(in the rows, 128 means zero)
Each run below is a few steps of one of 6 hidden systems, one row a step.
seq 1, A, 11 rows:
[[128 102 161 147 133 118 143 187  99  90  98 106 135 148 194  96  94 110
  112 117 143 128 167 138 180 150]
 [ 89 124  78 116 154 140 160 127 103 109 127 120 103 115  67  83 135 105
  138 156 132  61 169  84 111 143]
 [106 128 139  70  98 145  99 115  98 151 143 136 164 138  62 148 156 143
   94  89 171 137  65  92 132 137]
 [ 94 125 189 152 137 149 167 130 116  97  97 147 111 127 151 154 139  80
  123 110 125 211 103 175 127 101]
 [154 144 144 127 162 144 113 122 100 122  80 119 109 160 142  92 148 128
  152 182 133  84 187 164 100  71]
 [165 101 110  94 135  66 105 101  90 163 103 112 141  93  67 131 134 127
  136 126  99  93 111 126 197 141]
 [106 113 135 137 124 137 140 133 191 170 120 147  74 108 105 170 146 117
   81 103 116 133  94 175 110 181]
 [124 152 168 143 155 137 120 145 113 156 159  83 161 171 192 152 145 136
   64 135 114 131 173 145  93 109]
 [134  98 123 152 120 127 105 107  81 108 139  73 109  91  97 118  95 133
  154 144  83 157 209  98 147 126]
 [158 141 123 115 106 158 129 105 152 156 129 149 118  77  79 162 120 152
  177 118 112  96  84  86  65 139]
 [114 135 144 132 107 110 124 116 147 158 172 167 137 160 197 172 116 159
  128  84 124 149  78 147 155  77]]
seq 2, W:
[[154 191 144 122 135 148 138 106 136 149 106 115 145  97  86 127 169  97
  122 173  95 128 113 127  41 124]
 [153 136 166  96 122 144  80 161 131 172 118 110 165 140 182 187 132 183
  143 111 111 132 157 142 166 134]
 [139  81 110 185 160 108 199 122 137 116 140 130  77  92 143 149  91 133
  153 122  87 116 154 147 100 146]
 [126 160  96 120  98 120  92  89 130 174 170 124 108 160 106 104 142 165
   87 155 119  80 142 111  74  94]
 [153 124 164 146  87 113  95 150 145 135 157 102 167  96 169 152  73 117
  103  90 107 164  93  90 154 146]
 [ 82 156 120 161 130 173 160 146 186  94 125 160  80 126 177 119 112 109
  180 153 124 130 152 141 102 114]
 [138 109  85 113 156 108  96 122 119 112 186 131 165 178 136 112 121 161
  124 125 176  64 132 105 153  93]
 [130 111  95 148 106  90 121  98 160  93 158 130 135  89  83 114 115  88
  123 124 121 205  84 117 157 162]
 [132 181 144 103 121 181 132 156 167 106  96 160 147 166 147 108 165 130
  132 145 178 141 108 143  72 150]
 [131 118 111 111 167  81 147 155  85 110 129 112 185 157 175 125 140 136
  142 127 128 130 156 144 207 134]
 [138  88  76 128 108 119 160 112 122 104 102 132  70 104  51  86 127 141
  147 144 129 138 149 133 120 189]]
seq 3, Y, 11 rows:
[[124 126  65 140 105  94 112 106 159 119 208 115 151 157 143 124 128 180
  121 130 122 185 160 123 145 153]
 [173 134 117 153 101 139 163 152 151  74 143 135 156 124 158 104  99 148
  144 120 146 170 113  97  71 186]
 [110 186  96 105 102 128 152 131 120 115 144 161 159 152 182 110 121 163
  203 141 118 128 137  88 129  98]
 [146  82 100 113  86 107 152 141 109  93 113 176 104 149 130  96  89 174
  171  92 170 121 103 116 176 152]
 [ 94 171  86 105 110  93 183 124 134 118 118 179 117 146 115  65 144  96
  116 145 143  90  75 117 117 137]
 [ 92 142 136  84  89 140  90 174 120 121  97 135 135 175 141  78 141 121
   98 125 180 123 138 126 193 148]
 [ 88 124 130 111 163 131 182 166  87  89  83 119 142 100  98 108 140  66
  140 131 131 112 136 114 166 174]
 [ 89 137 128  69 138 173 126 117  78 138  92 128 119 153  62 126 196 145
  140 147 152 123 154 129 119 123]
 [148 109 184 103 131 106 142 113  46 141  86 116 154 116  90 150 147 106
   96  93 125 163  85 141 143 121]
 [121 156 173 138 120 143 135 112 120 156  53 130  75 107 113 128 155  85
  125 160  82 150 139 179 103  94]
 [167 116 184 120 147 130  79 142  98 188  89  93 121 119 126 154 119 129
  103 125 111  52 147 141 135 108]]
seq 4, B, 11 rows:
[[111 189 150 130 125 110 160 102  95 145 126 104 163  87 123 135 144  68
  132 145  59 155 106  98 100  92]
 [128 114 164 123 108 184  69 155 166 137  89 145  78 143 165 145 116 158
  167 121 149 127 164 164 158 107]
 [170 100 131 157 196  75 175 105  97 133 146 113 149  96 125 150 107 104
  122 120  98  71 102 131 115 115]
 [ 87 133  87 130 108 149  66  93 192 150 171 131  83 145  91 134 154 152
  116 152 129 156 155 149 126 113]
 [178 136 186 150 141 137 124 164 134 116 133  93 192 103 159 147 106  94
   88 108 133 134  93 106  88 158]
 [ 73 141  93 134 145 140 151 124 147 112 141 138 113 139 169 148 139 145
  198 149  94 167 195 146 157 111]
 [216  76 128 131 124 124 115 125 113 111 142 128 146 145 119 128 101 188
  123 103 173  99 109 116  88 153]
 [ 90 176  80 130  98  77 166  82 147 141 165 143 139 107 122 119 145 106
  132 142  72 180  94 117 139 123]
 [150 133 159 133  85 170  87 182 179 112 103 148 106 164 176 101  98 144
  108 120 181 115 125 139 118 151]
 [117 143  94 131 170  71 185 133  85 113 143 110 167 111 148 109 114  94
  148 141  91  79 145  98 163 129]
 [107  90  84 105  96 170  83 122 157 117 134 150  80 139  66 114 132 171
  142 122 180 128 141 119 146 155]]
seq 5, H:
[[147 126  87 150 102  77 142  94 167 153 152 119 111 121 102 127 145 142
   84 140  85 185 126 163 107 179]
 [160 169 149 141  87 138 120 174 166 154 129 113 143 145 199 115 109 155
   96 135 111 121 145 120  80 166]
 [114 122 104 144 111  92 158 142 101 129 154 120 116 125 194 117  72 152
  163 120  80 105 173  89 167 118]
 [108  84  91 141 100 152 149 112 130 113 173 150  76 119  92 125  80 166
  144  94 148  95 114  74  91 141]
 [ 91 157 126 124 103 119 125 111 144 117 192 150 167 140 135 127 116 104
   91 101 158 151  47  81 120  99]
 [104 122 155 146 107 161  93 153 160  71 107 148 112 139 167  99 102  91
  146 126 170 178 127 138 180  99]
 [142 133 109 120 198 138 147 146 134  75 104 146 153 118 120  99 135  91
  187 155 168  65 120 125 139 113]
 [109 107  73  73 146 110 107 114 131 131 133 140 144 144  55 126 184 146
  130 129 166 127 121 147 189 164]
 [137 126 156 114 133 133 170 155 120 114  87 124 156 141 112 129 172 110
   74 112 150 184 106 166 103 196]
 [114 185 135 108 122 123 141 144  89 135  87 108 137 175 162  80 169 129
  127 182 106 141 193 151 116 112]
 [173 105 137 103  95 118 126 132  44 149  72 102 113 110  95 112 108 167
  160 126 100  96 161 103 132 145]]
seq 6, X (11 x 26):
[[102 120 112 135 121 179  93 159 220 142 133 156  68 142 152 133 113 146
  134 129 151  77 153 148 132 146]
 [136 106 113 125 194  96 146 147 111 108 184 110 201 146 145 139 129 115
   93 104 164  78 109 105 145 141]
 [ 86 116  97 145 119 150 106 117 159  76 154 115 110 143  96  99 150 118
  113 155 154 212 170 138 132 143]
 [175 171 152  98 127 167 143 142 109 102 113 139 190 131 127 125 142 145
  162 131 161 128  87  86  62 136]
 [108 137  96 100 108  92 148 113 110 122 108 161 130 145 146 123 151 150
  195 133 112 184 128 153 207 113]
 [181  96 129 144 108 115 170 128 116 132  83 157  69 148 117  91 115 160
  106 124 146  92 113 167  76 159]
 [ 93 190 105  99 113  72 134 129 119 179 135 114 148 134 129  96 151  92
   78 157  85  84 120 117 160 131]
 [111  89 174 128  96 169  98 185 126 127  86 104  89 115 124 125 100 119
   96 101 142 133 161 125 162 184]
 [ 67 137 128 122 175 156 190 121  81 120 156 119 141 108 108 142 133 101
  149 123 111  84 144  75  94 100]
 [118  94 141 114  97 146  56  89  92 131 141 120 110 160  91 130 128 157
  117 115 158 168 134 124 155  65]
 [163 135 170 156 142 122 156 103 127 103 101 148 130  79 107 142 119  67
  144 123 119 149  48 137  93 102]]
seq 7, B:
[[114 172 102 108 123  96  74 116 179 180 182 117 166 132 136 146 148 117
   94 139 106 101 108 123 170 117]
 [120  86 142 173 139 154 121 178 184  89 135 111 113 112 149 133  94  97
   91 111 146 160 148 141 139 193]
 [105 154  96 123 182 154 179 131 102 101 173 108 171 146 142 134 155 146
  154 150 124 112 178  93  73 126]
 [159  94 117 101  78 124  87 109  98 112 146 126 153 142 109 133 118 195
  156  97 148 194 126 106 170 138]
 [146 148 132 147 100 108 209 113 136 103 103 177 118 103 132 113 120 104
  150 119 114 165  56 133  78 138]
 [117 181 121 107 100 116 104 142 145 153 121 158 123 197 188  88 138 149
  123 154 141  86 141 152 145  84]
 [164  90 115 146 127  70 116 148 123 116 108 100 118  94 111  82  83  94
  104 129 118  81 133 119 185 169]
 [ 54 153  84 103 141 173 146 133 163 135 140 140 105 106  69 130 157 116
  132 141 132  88 138  95  99 167]
 [101 109 176  92 126 149 100 159  79 131 142 112 181 164 133 155 137 132
   76  77 174 139 115 106 159 128]
 [104 108 137 157 142 126 179 104  73  73 101 125 100 116 112 114 133  93
  165 143 112 204 157 149 131 104]
 [186 157 142  91 125 161 100 110 113 142  87 147 134 148 103 119 159 168
  172 158 149  93 121 133  78  88]]
seq 8, W (11 x 26):
[[129 119  84 119 114 116 201 132 137 101  90 169 100 103 115 117 127 147
  199 125 111 151 125 141 143 186]
 [124 134  99  89 102  95 159 126  96 163 119 159 113 194 121  92 153 166
   75 118 158  78 102 143 114 139]
 [125 118 156 135  77  77 127 147  85 132 109  94 125 120 133  87 100  92
   60 113 107 160 126 116 183 157]
 [ 80 155 153 118 110 194 138 171 118 113  71 128  88 109 113  95 122  88
  144 145 132 103 160  97 108 146]
 [ 69 110 141  82 158 147 125 137  65 139 145 134 146 144 120 161 135 134
  136  94 152  79 129  93 176  89]
 [110  62 147 155 132 123 128  82 105 104 127 136  75 100  71 143 119  99
  124 102 135 187 107 151 142  95]
 [158 172 180 120 146 155 105 105 118 133  89 129 144 132 109 122 166  92
  123 159 145 124  92 148  68  64]
 [160 131 165 114 164 120  74 143 133 152  95 102 165 106 153 173 140 119
  166 133  98 134 146 164 203 112]
 [151  93 107 155 186 135 159 121 168 138 109 133  83  89  94 164 136 133
  154 139 102  91 152 176  98 168]
 [132 147 112 118 143 109 116 101 125 195 179 105 145 157 111 156 171 164
   61 136 109 100 136 136  77 123]
 [168 114 165 166  87 123 107 136 127 139 147  80 134 106 159 148  90 147
  102 111  83 196 161 119 113 156]]
seq 9, Y, 11 rows:
[[ 51 146 156 127 131 153 167 137 127 156 102 151  78 116 155 172 144 111
  153 116  85 147 147 158 152 106]
 [160  69 149 147 163 133 122 123  78 132 122 113  89 162 112 117 117 148
   90 119 162  63 156 154 101  96]
 [120 148 118 141 117  95  89  81 130 142 164  97 137  85  72 110 130  71
   94 151  95 145 108 104 141  94]
 [130 131 184 131 116 197  80 164 198 144 112 128 117 108 142 178 128 126
  123 110 139 154 117 151 115 159]
 [117 118 136 152 214 115 174 130 115 128 158 114 156 129 183 177 134 119
  141 128  99 100 161 150 128  95]
 [167  81  91 153 121 125  85  76 129 108 158 112  90 137  78 106 127 170
  136 151 138 158 176 143 109 112]
 [188 164 134 129 114 113 124 115 165 140 150 127 186  87 119 143 121 112
  121 126 115 135  51  98  84 152]
 [ 97 159 137 134 102 141 124 150 175 143 133 150 116 154 214 157 128 156
  157 125 101 171 154 159 159 124]
 [177  73 107 160 164 101 169 148 107  91 136 121 117 143 156 103  83 159
  132 123 142  66 160 126 116 148]
 [105 165  51 108  90 101 113  85 136 127 182 132 129 128  79  87 136 136
  134 160 120 128 126  75 122 117]
 [129 124 155 109  78 157 119 177 157 113 122 154 154 133 150 142 110 144
  112  78 172 164  69 107 136 185]]
seq 10, X:
[[ 80 170 119  82 119 143  96 125 105 188 116 110 109 137 106 118 156 136
  122 159  97  62 180 107 136 101]
 [133  64 181 125 121 128 113 136  74 139 112 105 125  95  91 164  99 112
  101  67 130 131 105 113 172 147]
 [ 56 145 145 160 156 160 161  96 131 131 146 132  82 112 116 151 146  84
  123 142  97 142 139 137  83  73]
 [182 122 186 121 134 148  44 115 103 145 126 100 153 145 141 144 118 142
  121 128 146 114 133 128 128  62]
 [149 110 121 163 165 107 135  98 164 105 121 127 127  55 101 162 117  78
  179 138  88 164 105 152 155 128]
 [144 134 124 130 150 172  97 122 196 169 143 146 103 151 134 172 157 178
  127 140 138 100 142 168  73 125]
 [181 119 131 142 168  65 132 131 116 130 163  91 206 127 164 154 130 127
   93 117 114 148 120 146 157 143]
 [127 130 103 169 109 153 125 129 183 103 142 108  90 111 126 112 118 140
  137 159 105 189 193 139  88 179]
 [162 161 120  98 115 135 134 143 120 146 166 124 192 134 156 149 112 186
  151 111 126  94 112  64  86 153]
 [ 97  98  94 144  86  91 145 124 130  99 163 146 108 137 162 121  95 150
  142  98 118 202 131 130 197 137]
 [147 138 124 161 103 142 164 133 148 105 137 158  89 152 154  80  89 135
  108 135 157  86 113 109  43 126]]
seq 11, H:
[[159 153 177 141 172 127 152 113  93 130 112 126 148 150 141 116 148  95
   96 146 135 102 102 150  60  65]
 [138 127 127 122 106 103  48  99 126 153 109  98 109 110  96 108 134 113
  136 162  94 136 165 144 193  93]
 [162 117 166 133 158 157 143 158 158 154  86 120 123  66 110 180 121 109
  141 110 104  88 104 138  95 185]
 [ 79 147 117 125 163 111 132 109 139 182 179 123 129 169 158 169 170 148
   94 134 102 115 157 164 135  92]
 [188  67 156 177 125 130 101 124 105 108 143  80 117 124 123 133  95 151
   94 115 128 171 171 134  99 142]
 [130 195 102 143 127 130 146 102 161 132 158 119 149  84 133 128 132 113
  174 172  65 142 135  94  74 118]
 [158 107 135 113  92 142  81 135 156 153 141 151 129 146 167 170 105 209
  169  91 142 127 119 133 161 124]
 [141  97 109 189 158  72 205 111 143  96 158 153 111 116 155 123  90  98
  117 117 115 134  90 155 116 126]
 [119 152  81 135  98 146  68 127 195 125 171 131 113 161 118  79 127 144
   96 164 166 102 149 112 109 129]
 [149 128 133 118 127 110 129 175 128 100 139 107 202  93 154 136  95 108
  142 103 131 140 106  81 181 184]
 [ 49 128  87 121 134 165 187 135 152  98 126 174  79 144 137 127 145 142
  175 133 139 144 157 140 133 141]]
seq 12, A:
[[127 104 119 134 173  77 153 135 128 144 183 127 173 124 163 176 115 129
  107  86 117 104  93 132 178 136]
 [ 95 105  94 178 131 150 112 118 189 101 176 116  77 139 111 105 124 122
   91 149 144 166 177 146  95 138]
 [173 190 145 104 130 143 104 137 115 123 138  88 219 115 134 123 137 125
  141 153 121 139 126  73  88 136]
 [104 106 108 111 100 144 142 127 129 107 116 159 100 110 131 158 122 163
  219 105 116 178 142 124 188 140]
 [177 113 116 145 148 119 184 121 129 108 135 172 124 162 142 114 123 160
  127 122 165  87  87 144  51 126]
 [ 99 163  93 120  89  61 111 107 120 136 158 131 141 163 150  76 136 111
   94 146 116 150 121 127 182  94]
 [159 114 156 138  93 152 102 183 160 102  70 114 106 100 123  94  94 102
  117 129 150 131 130 125 140 197]
 [ 63 171 116  84 168 151 182 161 110 143 129 135 158 128 143 145 152 115
  151 130 117  65 140  93 127 137]
 [108  55 122 121 123 138 108 112  74 103 156 126 106 166  85 130 130 167
   99  89 184 153 137 123 150 121]
 [134 162 149 148 140 119 168  95 117 106 109 129 141  99  92 108 149  54
  113 151 116 172  78 131  69 105]
 [124 169 160  83  92 158  66 138 131 163  71 141 116 152 147 125 157 148
  162 149 130 136 149 158 163  91]]

Which system made each of these runs?
seq 13 (2 x 26):
[[111 107 135 120 169 135 134 170 136 107 112 122 139 176 133 119 167 120
   63 129 183 128 151 180 143 171]
 [129 147 114 119 159 117 148 135  73  97 113  77 169 136 106  91 167 113
  116 172 118 152 195 118 119 157]]
 => H
seq 14:
[[110 115 101 114 126 165 137 125  72  87 135  97 133 119  91 116 132 156
  174 142 124 168 206  71 110 148]
 [133 125 118  99  74 134 145  80  76 133 143 157 129 127  83 142 127 175
  161 104 134 158  81  81  96 104]]
 => X
seq 15, 2 rows:
[[136 182 131  89 128 166  81 164 172 152 159 119 196 153 161 151 148 159
  122 134 151 107 131 103 107 149]
 [136  83 115 143 148 111 169 146 104  68 135 127 161 124 158 142 111 141
  166  99 135 194 143 132 183 162]]
 => X
seq 16 (2 x 26):
[[165 143 113  95 155  85 183 105 101 159  96 136 161 113 103 158 177 149
  160 133  91 128  99 160 126 152]
 [130 106 117 131  91  99 141 112 135 175 118 144  71 171 134 131 148 184
   84 115 115 157 143 191 123 154]]
 => A
seq 17 (2 x 26):
[[ 97 153 166 140  99 105 153 137  80 158 150  95 141 137 154 108 112  90
   40 113 101 122 116  90 103 121]
 [ 91 125 164 142  84 187  84 153 116 106 116 107  89 116 148 111  87 120
  152 133 121 150 193  87 146 106]]
 => W
seq 18:
[[111 110 139 131 119  70 158 131 111 163 126 138 120  95 151 158  92 104
  123  88  79 103  87 123 197 125]
 [ 85 100 139 174 130 156 115 134 161 138 141 127  42 144 139 114 102 109
   77 127 132  92 173 152 107 110]]
 => X
seq 19:
[[ 70 104 147 137 158 132 219 132  97 126 131 165 103 149 163 169 131 133
  132  84 125 125 117 151 115 113]
 [137 120 128 152 121 101  94  94  79 126 142 101 100 179 128  73 123 126
   78 158 137 115 170 140 109  56]]
 => X
seq 20:
[[147 106 146 142 158  76 135  90  64 178 158  92 144 130 128 158 127 141
   85 115  82  94 138 128 127  81]
 [151 122 155 162  82 146  80 104 152 159 118 101  69  79 104 139  99 123
  123 136  74 162 150 124  98 126]]
 => W
seq 21 (2 x 26):
[[ 93 175 122 102  74 150  77 120 128 126 163 113 158 108 122 127 117 122
  157 137 109 178 130  55 150 114]
 [157 103 158 139 128 179 142 155 146  78 106 167 126 106 158 160  88 143
  203  91 160 150  96 117 121 133]]
 => A
seq 22, 2 rows:
[[138 109 146  94 129 162 106 142 115 125 126 116 170  66  78 175 118 129
  174  91 128 136 104  70 153 166]
 [ 79 126 135 123 144 147 194 101 125 142 130 175 101 143 128 183 171 144
  151 109 117 166 103 172  97 103]]
 => Y
seq 23, 2 rows:
[[144 150 134  80  95 101  96 108 119 161 107 142 164  93 106 162 139 131
  172 115 102 156  73 118 194 116]
 [125 105 155 156 135 132 166 143 176 123  83 180  72 134 151 138 122 104
  114 108 148 124  84 200 121 138]]
 => B
seq 24:
[[115 115 111 118 129 121  88  76 105 129 175 138 126 169  80 107 140 132
   88 127 176 103  95 113 121  57]
 [140 143 172 138 123 121  93 122 158 105  96 125 148  91 112 127 137  49
  120 134 131 191  75 153 162 119]]
 => A
seq 25 (2 x 26):
[[ 80 124  76 119 137 114 157  68  89 123 155 145  94 122  51 104 148 110
  136 144 120 112 124 105 110  87]
 [145 138 182 100  75 137  70 119 127 160  96 143 129 148 105 127 143 125
   79 102 162 147  63 141 129 105]]
 => X
